In the rows, 128 means zero.
Each path is a new rotation, seen through one point. The rows after it are directions, each followed by how far the rotation turns it, in degrees each step (0 if it stays put).
Each turn is a multiple of 5 degrees from 10 to 175, or 0.
Each row of a path follows its step; steps can be skipped.

step 0: [119 130 125 129 129 121 130 120 133 124 115 124 118 108 122 123 117 113
 131 124 130 135 119 122 125 145 133 125 132 119 137 136 101 129 115 128
 128 131 128 131 131 122 132 123 133 133]
step 2: [132 122 118 128 127 135 142 110 122 134 119 131 133 127 129 139 118 117
 127 126 138 122 112 114 125 133 126 118 117 117 130 133 117 135 113 129
 131 125 125 142 136 126 123 132 115 133]
step 6: [122 108 125 144 137 124 133 127 127 121 126 134 132 111 123 145 112 126
 118 115 139 130 132 129 121 141 127 126 134 127 121 124 118 134 122 136
 124 132 125 121 141 134 130 119 131 121]
step 8: [127 127 115 139 122 121 129 115 125 138 118 125 122 117 122 141 130 129
 124 134 143 130 134 127 129 135 145 133 126 118 126 118 114 143 131 137
 123 124 129 130 133 144 128 123 110 126]
step 11: [135 123 126 141 126 115 115 127 134 127 117 131 122 120 126 125 125 112
 127 109 139 137 127 139 123 144 128 115 127 114 141 133 126 134 128 131
 124 130 124 146 129 129 132 136 136 126]
step 14: [128 135 121 137 134 126 125 111 124 130 133 138 122 115 125 132 112 125
 126 130 124 136 120 120 120 127 120 129 124 123 138 137 112 136 133 128
 106 116 117 125 129 144 130 131 120 138]
step 17: [117 115 136 132 131 137 140 122 126 124 123 131 127 119 127 143 119 123
 127 121 134 124 140 131 120 158 131 122 132 118 136 138 118 123 124 126
 123 135 128 130 115 136 137 130 130 138]
step 20: [143 120 129 149 131 123 137 121 130 131 129 142 122 133 134 143 128 137
 130 127 120 133 132 137 117 128 129 126 140 121 134 123 127 140 125 132
 124 127 114 133 130 150 119 119 127 129]
step 23: [116 131 118 142 128 133 136 123 124 137 121 143 123 124 114 132 129 109
 126 126 126 140 127 130 125 148 123 132 141 122 133 129 116 122 128 139
 128 139 131 131 139 129 124 121 137 120]
[125 132 130 127 125 131 130 125 128 128 127 124 130 126 123 128 129 130
 128 129 127 131 132 123 131 133 134 126 127 127 129 127 129 127 124 128
 129 125 131 130 127 128 127 127 128 130] : 45
[132 124 130 127 130 128 131 124 127 129 129 130 128 128 124 128 131 128
 125 129 131 129 126 130 128 130 129 129 126 127 126 134 127 126 132 132
 131 126 132 126 132 126 131 129 130 129] : 65
[126 125 127 126 126 127 128 129 128 128 132 128 128 126 130 129 128 126
 130 131 127 122 134 129 127 131 133 133 128 127 128 129 127 128 133 123
 128 126 128 125 126 127 131 127 125 130] : 155
[129 127 133 129 129 126 129 128 130 128 129 127 126 126 131 121 127 128
 130 126 126 127 131 129 127 128 131 124 127 131 123 131 126 126 130 127
 126 131 130 131 131 129 125 126 130 130] : 65
[125 126 124 126 128 130 128 126 126 126 124 126 127 128 127 126 132 128
 128 123 131 122 125 126 126 133 126 131 130 128 123 126 126 126 125 126
 126 132 128 130 129 129 129 128 127 130] : 170

step 4: [131 119 123 116 123 122 122 114 118 141 129 138 130 141 143 132 125 131
 133 127 128 140 123 115 134 126 129 122 135 128 133 118 130 127 126 124
 122 143 126 117 124 123 124 119 130 140]
step 5: [124 133 119 119 139 134 131 131 101 146 126 124 128 130 116 128 117 136
 124 125 128 130 118 127 144 127 129 123 131 133 129 126 125 129 119 126
 124 138 128 117 119 130 129 134 122 122]
step 6: [133 128 110 131 136 133 135 138 123 132 130 129 116 136 137 133 120 124
 139 122 141 123 118 129 142 132 133 124 116 123 123 129 117 125 112 132
 136 125 132 122 137 127 141 135 132 133]
step 8: [149 133 139 125 137 124 140 122 127 148 119 138 126 133 129 125 118 132
 125 133 129 126 123 119 137 123 141 116 135 128 129 125 126 128 134 130
 133 138 120 121 119 129 119 128 134 130]
step 9: [128 128 115 115 127 124 117 125 124 136 132 132 114 140 136 131 118 132
 125 135 139 131 111 120 141 130 128 123 123 121 126 120 127 129 129 128
 119 128 130 114 112 115 123 129 125 132]
step 13: [146 139 128 127 130 132 132 132 126 141 124 114 123 128 127 131 112 135
 125 135 124 127 121 123 129 121 128 108 126 122 121 121 135 121 136 123
 128 135 125 113 112 127 128 132 125 132]
step 14: [129 135 119 119 133 122 115 134 126 132 131 121 113 137 136 129 128 135
 127 130 134 130 130 124 148 127 133 131 124 120 128 121 119 125 135 135
 133 113 125 115 117 128 136 132 116 144]
step 17: [133 142 120 118 120 128 135 116 131 130 135 120 116 136 131 129 130 129
 138 131 137 130 123 137 135 127 132 117 126 130 127 134 119 127 131 123
 128 146 124 113 116 126 144 122 124 131]
step 18: [132 138 124 130 133 137 129 127 117 134 134 110 129 125 134 144 121 131
 133 123 120 129 136 115 134 113 130 116 128 116 129 123 125 124 127 123
 133 129 133 109 124 130 129 133 123 141]
[128 131 131 127 135 129 133 134 128 127 129 126 132 125 126 129 129 125
 130 129 129 130 130 125 128 128 128 127 130 126 127 128 130 129 127 127
 126 132 124 127 127 124 126 132 125 127] : 140
[129 134 128 129 127 135 131 126 134 127 132 128 127 129 128 125 127 128
 130 127 129 125 129 129 126 122 128 127 130 132 128 130 127 126 125 128
 130 127 128 125 131 127 128 129 131 127] : 70
[126 127 127 132 123 129 128 131 126 130 125 127 128 129 127 130 130 131
 133 127 131 129 129 131 129 131 124 128 131 130 130 128 124 130 125 128
 126 134 129 127 131 128 128 131 127 124] : 65
[130 128 131 127 129 128 127 130 125 126 129 125 128 130 128 130 123 126
 130 124 130 131 129 134 126 128 131 129 124 130 131 125 126 128 129 130
 130 125 125 130 132 126 124 125 128 128] : 85

step 1: [140 132 131 129 139 115 134 118 128 131 124 134 131 130 125 137 122 132
 133 125 120 139 121 128 129 124 125 130 125 128 107 124 123 120 117 108
 119 128 126 114 118 114 133 121 129 115]
step 2: [117 142 124 124 137 132 123 116 126 128 124 135 129 126 133 134 133 118
 122 117 127 119 133 129 123 123 135 136 116 135 131 132 125 139 121 134
 148 138 109 136 114 121 129 123 138 134]
step 3: [130 136 126 115 120 129 117 123 109 114 136 109 128 129 134 133 123 127
 130 137 128 134 137 114 133 113 131 121 123 114 115 124 118 126 135 130
 134 120 129 128 134 125 134 137 129 121]
step 6: [144 126 133 101 125 132 119 138 136 120 123 120 132 127 130 140 130 114
 123 121 133 133 120 121 129 136 113 128 124 118 132 125 116 125 127 124
 123 142 136 132 123 123 137 133 128 131]
step 13: [121 135 130 127 141 134 123 121 103 125 127 131 128 143 136 127 124 123
 122 120 126 120 117 126 129 124 133 112 127 121 128 131 124 127 122 123
 136 132 112 135 127 134 144 118 129 115]
step 15: [125 131 144 123 137 122 120 126 127 126 123 122 132 129 127 126 126 135
 126 138 122 124 118 149 141 121 123 145 129 119 122 122 112 138 133 132
 145 138 137 132 121 138 121 134 125 125]
step 18: [137 146 124 119 147 129 113 136 119 122 127 127 126 130 129 116 137 125
 134 123 118 130 132 133 128 143 128 129 123 120 138 134 118 135 136 134
 137 124 118 121 132 132 114 134 130 141]
step 20: [130 132 127 138 140 134 121 127 130 146 125 128 144 120 132 135 133 141
 129 117 128 115 113 125 126 129 123 134 121 121 124 141 134 128 118 126
 131 125 143 126 121 112 123 128 139 132]
step 21: [134 139 119 126 133 120 123 131 116 124 127 129 115 138 132 138 120 115
 128 130 130 130 130 136 125 112 131 135 124 133 129 141 117 109 129 128
 125 134 120 112 133 113 129 124 130 142]
[128 127 129 131 129 128 130 126 126 130 128 130 126 134 128 127 128 125
 127 129 122 129 128 126 131 130 131 129 128 134 133 126 128 127 126 132
 133 130 127 128 132 126 130 128 130 128] : 130
[130 127 128 127 132 129 128 132 128 128 126 128 134 126 127 129 130 129
 123 126 127 125 125 129 128 127 129 125 129 127 132 127 131 129 124 126
 132 133 127 132 127 133 127 126 130 129] : 160
[123 129 129 131 130 127 130 127 124 127 128 127 131 124 130 125 130 127
 131 133 126 126 126 124 127 128 132 126 128 125 131 129 127 128 129 129
 125 125 129 130 127 130 130 134 130 128] : 70
[123 127 128 128 129 127 132 124 127 125 126 130 131 124 126 127 127 130
 128 127 127 133 128 129 132 129 126 129 126 127 125 130 127 131 129 130
 128 130 123 126 130 133 130 125 127 123] : 25
[129 130 127 131 125 126 131 130 125 126 129 126 128 129 129 122 124 128
 127 126 128 130 125 132 125 127 126 122 128 127 130 130 129 128 130 127
 130 125 125 132 133 124 127 127 125 128] : 80

step 2: [135 121 130 123 130 136 119 147 143 130 138 134 114 127 138 127 136 128
 139 131 130 130 133 122 128 125 126 122 123 118 123 133 136 123 124 124
 140 134 122 146 136 132 136 111 133 137]
step 4: [135 120 130 135 131 139 111 123 125 134 120 127 113 118 141 130 128 136
 120 128 120 129 129 129 122 128 127 129 115 134 135 122 140 136 143 129
 128 135 118 136 122 133 126 107 134 137]
step 5: [123 130 119 125 126 129 125 128 131 140 124 129 120 131 137 118 129 136
 120 144 127 126 110 123 137 118 124 125 115 130 125 130 151 125 124 129
 121 129 127 142 122 118 119 139 122 119]
step 6: [130 113 124 133 129 135 132 133 124 136 122 143 127 136 134 119 134 135
 131 131 121 130 123 126 124 128 123 121 142 116 137 130 148 148 146 124
 131 131 128 132 137 137 123 128 135 130]
step 8: [128 117 136 127 125 129 108 136 121 137 142 129 129 129 144 138 128 121
 135 127 123 130 127 124 129 129 125 120 135 114 127 132 140 140 114 135
 137 126 126 138 135 126 116 113 128 134]
step 11: [118 120 121 120 135 128 137 122 132 135 126 136 119 138 136 115 125 142
 124 136 127 126 123 119 127 122 117 117 118 127 136 131 153 133 136 118
 129 134 130 129 128 127 128 118 133 137]
step 15: [126 119 138 137 135 134 111 127 123 139 122 126 123 112 131 130 140 132
 120 134 128 136 130 135 134 137 119 124 118 115 131 142 144 131 135 135
 125 131 128 131 122 130 125 114 128 138]
step 16: [124 131 121 131 128 136 120 122 129 141 129 129 117 134 143 132 126 130
 134 126 117 124 121 116 126 120 115 130 113 139 134 127 154 126 128 117
 128 134 125 137 117 120 131 130 129 128]
step 17: [118 104 132 137 123 125 127 126 133 140 126 136 127 131 135 115 132 143
 125 137 121 130 106 126 124 126 127 114 125 115 124 127 133 139 135 128
 122 132 128 137 129 135 120 129 129 126]
[126 129 126 126 127 127 125 128 127 131 124 125 126 126 130 130 129 127
 123 127 131 128 130 131 127 128 124 132 128 130 130 130 125 127 124 129
 130 125 122 128 128 131 125 128 130 133] : 65
[130 124 129 131 127 131 129 123 134 128 124 128 125 127 125 127 129 128
 126 129 126 131 128 126 129 126 130 126 127 126 124 129 123 124 128 132
 130 125 126 133 129 125 130 129 126 129] : 145
[129 125 127 129 125 125 128 131 127 134 129 129 133 127 127 130 127 128
 128 127 125 133 127 129 129 131 125 126 131 130 127 127 125 130 128 131
 125 126 129 130 126 127 123 129 123 125] : 160
[128 128 128 131 127 126 127 124 128 132 132 127 127 125 126 128 125 125
 125 127 132 126 127 126 122 129 128 130 123 130 126 128 129 127 133 127
 129 130 134 132 127 128 127 129 128 131] : 60
[127 128 124 126 124 129 126 129 127 124 127 135 128 132 123 123 128 125
 124 126 130 124 128 126 129 127 127 126 126 128 129 128 127 129 131 128
 129 126 127 128 129 129 123 129 129 125] : 60
